Here are some points, each followed by its number:
np.array([0.38, -0.02, 0.84, 1.40, 0.43, -1.07, 0.31, -0.04, 0.03, -0.62, 1.18, 0.80,
          -0.73, 2.00, 0.44, -0.72, -0.26, 1.23]) 0
np.array([0.30, 1.26, -1.43, -0.63, 1.48, -0.51, -0.18, -1.20, -1.13, 0.77, 2.03, 0.22,
          -1.28, 0.14, -0.31, 1.10, 0.70, 1.18]) 1
np.array([-0.88, -0.22, 0.47, 1.39, 0.60, -2.78, -0.59, 0.90, 0.81, 0.96, 0.41, -0.16,
          -1.45, 0.82, -0.19, -0.24, 0.01, -0.59]) 2
np.array([-0.42, 0.99, -1.33, 1.16, 2.67, -4.25, -0.68, 1.63, 0.14, 1.28, 0.60, 0.58,
          -2.46, 1.02, -1.29, -0.37, 1.02, -0.91]) 3
np.array([-0.39, -1.29, 2.59, 1.65, -1.62, 0.02, 0.42, -0.83, 1.27, -0.76, 0.86, 0.11,
          0.17, 2.27, 1.39, -0.49, -1.19, 1.64]) 4
np.array([0.67, -0.32, 0.50, -0.22, -0.84, 1.81, 0.12, -0.85, -0.18, -0.40, 0.24, -0.34,
          0.81, -0.77, 0.92, 0.00, -0.79, -0.28]) 5
np.array([1.58, 0.01, -2.63, -1.37, 1.79, 2.61, 0.86, -0.57, -2.72, -0.37, 0.10, 0.51,
          0.63, -2.53, -0.02, 0.09, 0.59, -0.27]) 6
np.array([-0.43, -0.26, -0.61, 0.75, 1.52, -1.41, -0.27, 0.57, -0.22, 0.65, 0.32, 0.06,
          -0.94, -0.31, -0.16, -0.29, 0.34, -0.59]) 7
np.array([-0.46, -0.63, 1.10, 0.04, -1.10, 1.05, 0.16, 0.25, 0.10, -0.47, -0.98, -0.65,
          0.97, -0.19, 0.35, -0.30, -0.51, 0.06]) 8
np.array([-0.49, -0.27, 1.16, 0.19, -1.21, -0.03, -0.04, 0.26, 0.52, -0.05, -0.41, -0.39,
          0.33, 0.27, 0.16, -0.04, -0.53, -0.05]) 9
np.array([-0.92, 0.52, 2.36, 1.08, -2.70, -2.83, -0.40, 0.91, 1.45, 0.21, 0.04, -0.75,
          -0.90, 2.67, 0.12, -0.13, -1.19, -0.50]) 10
np.array([-0.27, 1.46, -0.97, 0.02, 2.08, -2.83, -1.00, 2.10, 0.01, 0.53, -0.51, 0.72,
          -1.23, 0.29, -1.72, -0.45, 1.42, -0.46]) 11
np.array([-0.86, -0.05, 1.03, -0.13, -0.42, 0.29, -0.28, 0.59, 0.52, -0.14, -1.03, -0.41,
          0.77, -0.11, -0.21, -0.17, 0.26, 0.54]) 12
np.array([-0.92, -1.08, 2.13, 0.81, -1.61, 0.43, -0.01, 0.16, 1.05, -0.48, -0.86, -0.52,
          0.92, 0.73, 0.61, -0.48, -0.68, 0.61]) 13
New points follow, each followed by the numbers of its three nearest points above, nearest first.
np.array([-1.74, 0.07, 1.57, 0.86, -1.34, -2.59, -0.41, 0.45, 1.85, 0.61, 0.01, -0.31,
          -0.81, 2.30, -0.48, 0.35, -0.06, 0.74]) 10 2 9
np.array([0.43, -0.36, 0.14, -0.18, -0.53, 1.36, 0.29, -0.50, -0.78, -0.18, 0.14, -0.36,
          0.51, -0.65, 0.65, 0.03, -0.58, -0.16]) 5 8 9
np.array([1.74, 1.05, 0.24, 1.03, 0.48, -0.77, -0.39, -1.34, 0.94, 0.05, 1.81, -0.40,
          -1.09, 1.08, 1.17, -0.33, -1.22, -1.11]) 0 7 2
np.array([0.57, 0.25, -2.31, -1.52, 1.64, 1.70, 0.66, 0.20, -1.80, -0.31, -0.86, 0.59,
          0.73, -1.84, -1.00, 0.23, 1.34, 0.23]) 6 1 5
np.array([-0.30, 1.38, -1.44, -0.27, 1.21, -2.63, -0.30, 0.95, 0.57, 0.59, -0.36, 0.71,
          -1.15, 1.10, -1.62, 0.26, 1.27, -0.32]) 11 3 7
np.array([0.07, 1.57, -2.24, -0.57, 2.11, -2.45, -0.11, 1.66, -0.64, 0.31, -0.53, 1.09,
          -1.13, 0.49, -2.08, 0.00, 1.72, -0.28]) 11 3 7
np.array([0.71, -0.08, -0.48, 0.45, 1.67, 0.51, 0.65, -0.54, -0.67, -0.89, 0.87, 1.25,
          -0.05, 1.12, 0.19, -0.65, 0.67, 1.82]) 0 1 7
np.array([0.06, 1.70, -2.22, -0.44, 1.95, -2.69, -0.09, 1.72, -0.41, 0.28, -0.60, 1.01,
          -1.22, 0.97, -2.28, -0.10, 1.73, -0.30]) 11 3 7
np.array([-0.03, 0.20, 1.04, 0.10, -1.72, -0.41, -0.07, 0.38, 0.10, -0.11, -0.16, -0.50,
          -0.03, 0.63, 0.18, 0.00, -0.89, -0.58]) 9 8 12
np.array([0.05, 1.47, -1.13, -0.03, 1.06, -2.64, -0.27, 1.23, -0.07, 0.50, 0.04, 0.62,
          -1.40, 1.02, -1.28, 0.02, 0.91, -0.44]) 11 3 7
np.array([1.41, -0.04, -2.95, -2.28, 1.55, 4.23, 1.19, -0.64, -3.20, -0.73, -0.92, 0.11,
          1.73, -3.35, -0.30, 0.28, 0.88, -0.12]) 6 5 8
np.array([0.25, -0.91, 1.04, -0.52, -0.84, 3.47, 0.20, -2.62, -1.23, -0.26, 1.71, -1.10,
          0.89, -1.52, 2.00, 0.78, -1.16, 1.66]) 5 8 9
np.array([0.82, -0.52, 0.90, -0.72, 0.20, 2.94, -0.75, -0.93, -0.17, -0.70, 0.43, 0.48,
          1.33, -1.97, 1.06, -0.35, -0.35, 0.63]) 5 8 12
np.array([-0.41, 1.29, -1.30, -0.50, 0.70, -2.17, -0.37, 0.81, 0.79, 0.62, -0.45, 0.54,
          -0.85, 0.81, -1.53, 0.52, 1.18, -0.33]) 11 7 2
np.array([0.86, -0.43, 1.34, -0.70, 0.06, 2.96, -0.94, -0.74, 0.21, -0.92, 0.27, 0.57,
          1.45, -1.90, 1.08, -0.44, -0.40, 0.72]) 5 8 12
np.array([1.15, 0.64, -1.11, -0.74, 0.14, 2.02, 0.91, -1.21, -0.63, -0.34, -0.29, -0.97,
          0.78, -0.51, 0.45, 0.30, -0.12, -0.24]) 5 8 6
np.array([1.35, -1.61, -0.75, -0.36, -0.92, 2.19, 0.92, -2.47, -0.09, -0.06, 1.92, 1.20,
          0.22, -0.75, 1.61, 0.73, -1.03, -0.16]) 5 8 9
np.array([1.51, -0.54, -2.62, -2.09, 1.22, 5.10, 1.44, -0.96, -3.24, -1.01, -1.07, -0.11,
          2.25, -3.64, 0.19, 0.15, 0.62, 0.00]) 6 5 8
np.array([-0.90, -0.06, 0.34, 1.19, 0.64, -2.73, -0.61, 0.75, 0.76, 0.89, 0.45, -0.11,
          -1.35, 0.72, -0.27, -0.12, 0.03, -0.52]) 2 7 3
np.array([1.37, -1.86, -0.99, -0.81, -0.92, 3.13, 1.11, -2.47, -0.29, -0.41, 1.45, 1.41,
          0.80, -1.43, 1.57, 0.67, -0.88, -0.30]) 5 6 8
